In the data rows, 128 means zero.
Here are some points, each followed by its number:
[ 80 172  87 176  88 171  86 159  89 174  86 134  89 156  85 140  87 180
  90 160  81 165  86 132  85 136  84 137  90 171  87 138  86 147  86 144
  85 128] 0
[228  87 175  95 190  97 153  98 153  97 167  97 153  96 166  96 135  96
 133  96 197  95 151  98 132  95 174  96 164  96 190  97 102  97 160  95
 161  98] 1
[151  90 162  97 119  98 172 100 188  99 172  97 211  99 161  97 172 101
 173  98 106  99 145 100 161  98 128  99 181  99 134  99 179 102 175  97
 199 102] 2
[ 92 158  91 163 101 150 102 151  98 137  99 132  98 139  94 169 106 140
  99 161  89 123  92 123 102 147  98 148  99 142  90 157  98 165  99 126
 101 129] 3
[ 95 149 103 150 101 167 102 150 105 144 100 156  96 135  97 171  92 136
 100 159  92 138 114 150 105 188  85 144 105 158 106 177 104 141 107 141
  96 164] 4
[112 134 107 151 108 159 119 147 113 141 132 154 124 147 113 136 117 154
 106 134 103 151  99 122  97 146 115 138 108 128 140 149 101 176 107 167
 111 147] 5
[ 93 117  95 171 102 180  88 129  95 141  93 206 102 174  96 163 102 158
  97 156  89 177 100 153  99 162  93 131 110 156  99 125  98 143  95 118
  96 104] 6
[152 134 141 114 144 114 134 104 112 110 160 108 163 117 154 115 138 102
 109 108 145 118 152 107 144 105 146 106 129 109 130 109 173 109 114 102
 153 107] 7
[175 131 157 110 129 109 172 105 169 107 147 106 188 107 202 103 164 104
 134 107 146 110 191 105 156 101 154  99 135 112 172 108 171 105 168 102
 133 109] 8
[105 130 114 131 108 153 111 147 111 151 110 151 119 109 115 154 103 118
 108 165 114 152 102 137  96 164 101 149 107 149 105 159 110 158  98 162
 108 110] 9
[177  87 161  95 165  97 123  99 177  97 126  97 150  96 235  96 179  96
 123  95 169  96 187  98 190  96 171  95 157  96 176  97 150  99 188  95
 169  98] 10
[141 109 110 122 110 117 132 127 114 150 116 135 126 136 116 113 118 139
 139 135 112 135 121 115 141 119 123 120 117 162 132 133 125 119 120 156
 110 118] 11
[141  85 155  97 130  97 168  99 124  97 186  96 160  96 162  96 122  98
 172  96 201  96 159  98 224  95 178  95 129  98 190  97 171  99 152  96
 171  98] 12
[169 105 157 103 151 104 176  97 163 100 195 107 203 102 163 103 164 102
 194  99 181 103 203 100 148 100 142  98 182 104 171 106 159 100 120 102
 179 101] 13
[155 163 132 116 175 111 135 118 144 108 148 106 161 115 160 110 179 113
 201  98 121 112  94 113 123 115 187 116 126 104 146 109 172 113 179 105
 154 113] 14
[123 111 193 121 201 102 156 119 172 107 162 107 158 112 190 107 134 103
 172 116 172 114 161 100 142 107 188 106 205 117 168 108 195 105 144 103
 126  96] 15
[127 149 114 141 109 147  94 137 125 153  97 149 115 145 103 178 118 157
 132 166 112 137 107 117 122 169 109 147 116 169 116 111 116 152 110 122
 113 142] 16
[160 134 130 118 181 119 163 107 162 114 155 111 151 104 188 104 187 112
 201 108 180 106 175 117 131 103 198 108 157 113 197 110 154 112 147 100
 166 103] 17
[206 115 101 108 174 106 133 113 167 111 132 108 139 111 168 104 163 111
 164 104 149 105 137 113 110 104 178 105 143 111 160 106 165 105 174 106
 227 110] 18
[138  98 246 100 157 105 153 104 164 111 210 106 167 115 162 103 153 113
 191 108 154 117 165 111 150 104 144  99 167 108 166 110 192 107 172 114
 166 113] 19
[ 79 164  88 136  88 165  87 156  90 169  87 141  89 166  85 180  87 157
  89 162  82 146  85 156  86 123  88 178  91 161  87 186  88 149  90 157
  88 125] 20
[101 147  98 146 118 158 116 145 114 168 116 128 110 145 130 134 130 130
 108 154 137 149 108 151 114 141 135 166 120 157 134 135 122 127 125 156
 130 126] 21
[166 126 178 117 143 129 190 113 202 112 199 114 191 116 152 108 192 108
 142 112 104 113 158 113 160 110 114 115 210 111 148 101 192 110 200 101
 153 107] 22
[ 84 163  94 145  97 138  92 149  92 146  96 125  89 152  92 182  93 187
  96 158  90 161  94 156  88 161  88 152  95 133  87 142  91 135  93 153
  91 150] 23
[ 82 165  97 162  97 157  93 141  90 192  94 130  93 171  96 163  92 120
  96 195  89 154  95 145  95 144  93 168  99 151  92 112  88 155  98 169
  97 127] 24
[ 79 140  87 148  88 136  85 145  87 117  85 166  87 159  83 136  85 153
  89 162  81 151  86 123  84 172  84 165  89 166  86 162  85 152  86 165
  85 166] 25
[ 79 147  89 130  88 141  86 154  88 163  86 182  88 134  84 147  86 140
  90 123  81 176  85 145  83 163  86 170  88 129  86 162  88 127  87 147
  85 136] 26
Which two points above are nearest to each new point, looking only along the 2 directions in which the numbered points spread most? Their numbers follow each, smallest number first.
[105 156 115 145 100 147 118 162 117 147 125 109 124 157 140 119 145 136
 132 136 141 150 111 154 127 116 130 165 129 152 113 137 104 145 106 150
 134 137] -> 11 21
[193  85 189  95 152  97 190  98 186  98 163  96 174  96 139  96 209  95
 157  96 198  96 146  97 171  95 191  95 190  97 146  98 178  99 189  96
 223  99] -> 12 13
[170  85 132  96 117  97 203  98 167  97 215  98 176  97 179  96 198  97
 140  95 200  95 150  99 156  95 178  96 199  97 111  98 177 100 192  96
 137  99] -> 13 15
[158  98 127  99 120 101 156 100 129 101 143 101 149  98 142  96 127  99
 129 101 126 100 128 103 162  98 153  98 143 100 189 103 154 103 102  97
 139 101] -> 7 14
[110  84 172  96 196  99 145 101 180 100 153  97 159  97 132  96 210  97
 191  98 200  95 161 101 210  96 192  97 141 101 180  99 147 100 196  99
 136  99] -> 10 12
[113 108 149 129 160 136 148 106 111 118 118 125 123 113 115 118 126 131
 134 121 135 140 148 138 152 129 109 152 149 145 117 113 107 122 126 117
 122 121] -> 7 11
[123  92 177 100 130 102 160 106 165 104 206 102 123 101 205 105 188  99
 161 101 163 104 157 107 171  96 188 104 161 101 220 101 184 103 247 102
 135 107] -> 13 15
[160 134 130 128 132 122 147 120 152 122 142 111 162 110 145 114 121 105
 152 103 164 111 162 116 132 113 148 121 193 117 130 121 139 119 125 114
  98 125] -> 7 14
[ 84 125 118 106 160 131 141 120 120 113 101 126 137 104 128 131 113 118
 133 133 137 143 127 144 132 139 146 121 160 118 137 112 143 115 121 110
 120 116] -> 7 11
[170 129 151 106 131 108 166 118 152 107 130 106 156 103 162 111 142 112
 164 110 167 112 139 111 146 107 130 107 178 113 179 107 124 106 174 108
 143 110] -> 7 14
[188  96 160 111 175 102 173 108 207 117 173 119 151 110 167 109 220 115
 171 113 209 113 176 113 154 114 162 101 195 107 157 105 194 104 186 110
 205 127] -> 13 15
[150 107 217 107 192 105 194 103 213 108 115 102 223 103 188 103 157 103
 152 101 157 104 152 102 179 103 216 103 214 103 181 106 204 106 144 100
 179 103] -> 13 19
[115 135 117 128 140 151 132 123 154 136 135 123 147 119 125 121 132 118
 143 117 119 116 114 131 140 144 120 165 126 171 139 135 105 133 139 125
 176 103] -> 11 21
[129 104 171 103 153 110 119 101 133 101 163 105 159 103 156 104 192  97
 147 102 212  99 136  99 189 100 143 105 198  99 176 103 182 110 158 104
 107 107] -> 8 15
[145 155 112 135 130 136 119 144 133 165 140 147 110 134 110 164 130 149
 133 155 117 133 133 121 124 132 127 120 105 129 139 136 144 161 140 141
 145 133] -> 11 21
[184  93 187 103 160 100 154 103 186 103 160 101 198 103 156 100 163  99
 150  97 167  99 196 100 188 102 170 102 191 101 216 102 144 103 166 101
 161 103] -> 12 13
[158 122 139 125 140 117 172 122 130 122 117 107 129 114 136 107 149 108
 148 111 150 118 152 116 123 103 158 113 132 115 158 109 144 114 157 111
 132 123] -> 7 14
[152 107 172 116 138 107 144 110 163 106 180 108 115 106 142 107 150 107
 112  96 188 110 145 112 200 101 143 106 136 111 162 111 160 115 159 102
 143 112] -> 8 14
[106  94 152  98 179 101 150 105 144 101 165  99 110  98 164 102 133 102
 169 103 167 107 174 102 188  99 153 101 126 103 114 103 176 104 144 101
 147 102] -> 8 14
[ 99 127  99 132 113 150 116 140 103 164 103 138 111 157 100 151 116 170
 106 163  97 149 103 169 106 128  99 156 103 158 105 164 102 145 110 150
 100 172] -> 3 4
[131 120 101 122 108 156  98 124 107 152 108 150 114 150 100 126 112 128
 121 114 109 125 115 148  97 157 118 145 115 144 121 164 110 140  91 140
 127 169] -> 5 21
[204  95 155  99 198  99 213 107 166 102 223 103 173 102 135  97 170 101
 168 102 186 104 200 103 181  96 177  99 147 104 149 103 171 102 169 101
 188 102] -> 12 13
[ 95 139 112 148  93 147  88 151 120 149 108 129 119 128 146 173 120 135
 124 164 129 138 119 135 123 128 143 141 116 159 134 151 122 146 137 152
 126 168] -> 5 21
[137 102 118 108 161 104 164 109 132 102 174 107 137 105 140 107 160 103
 157 102 156  98 166 101 141 103 145 103 143 105 172 107 130 107 123 105
 166 106] -> 7 14
[177 137 114 135 144 123 145 124 124 111 127  98 108 113 116 113 133 108
 140 119 123 160  98 145 157 159 131 129 141 121 154 126 116 118 147 115
 152 116] -> 7 11
[158 119 206 137 157 121 172 114 162 109 110 108 143 113 127 106 165 123
 139 113 122 115 124 119 112 119 155 121 135 110 141 110 136 115 113 111
 141 122] -> 7 14
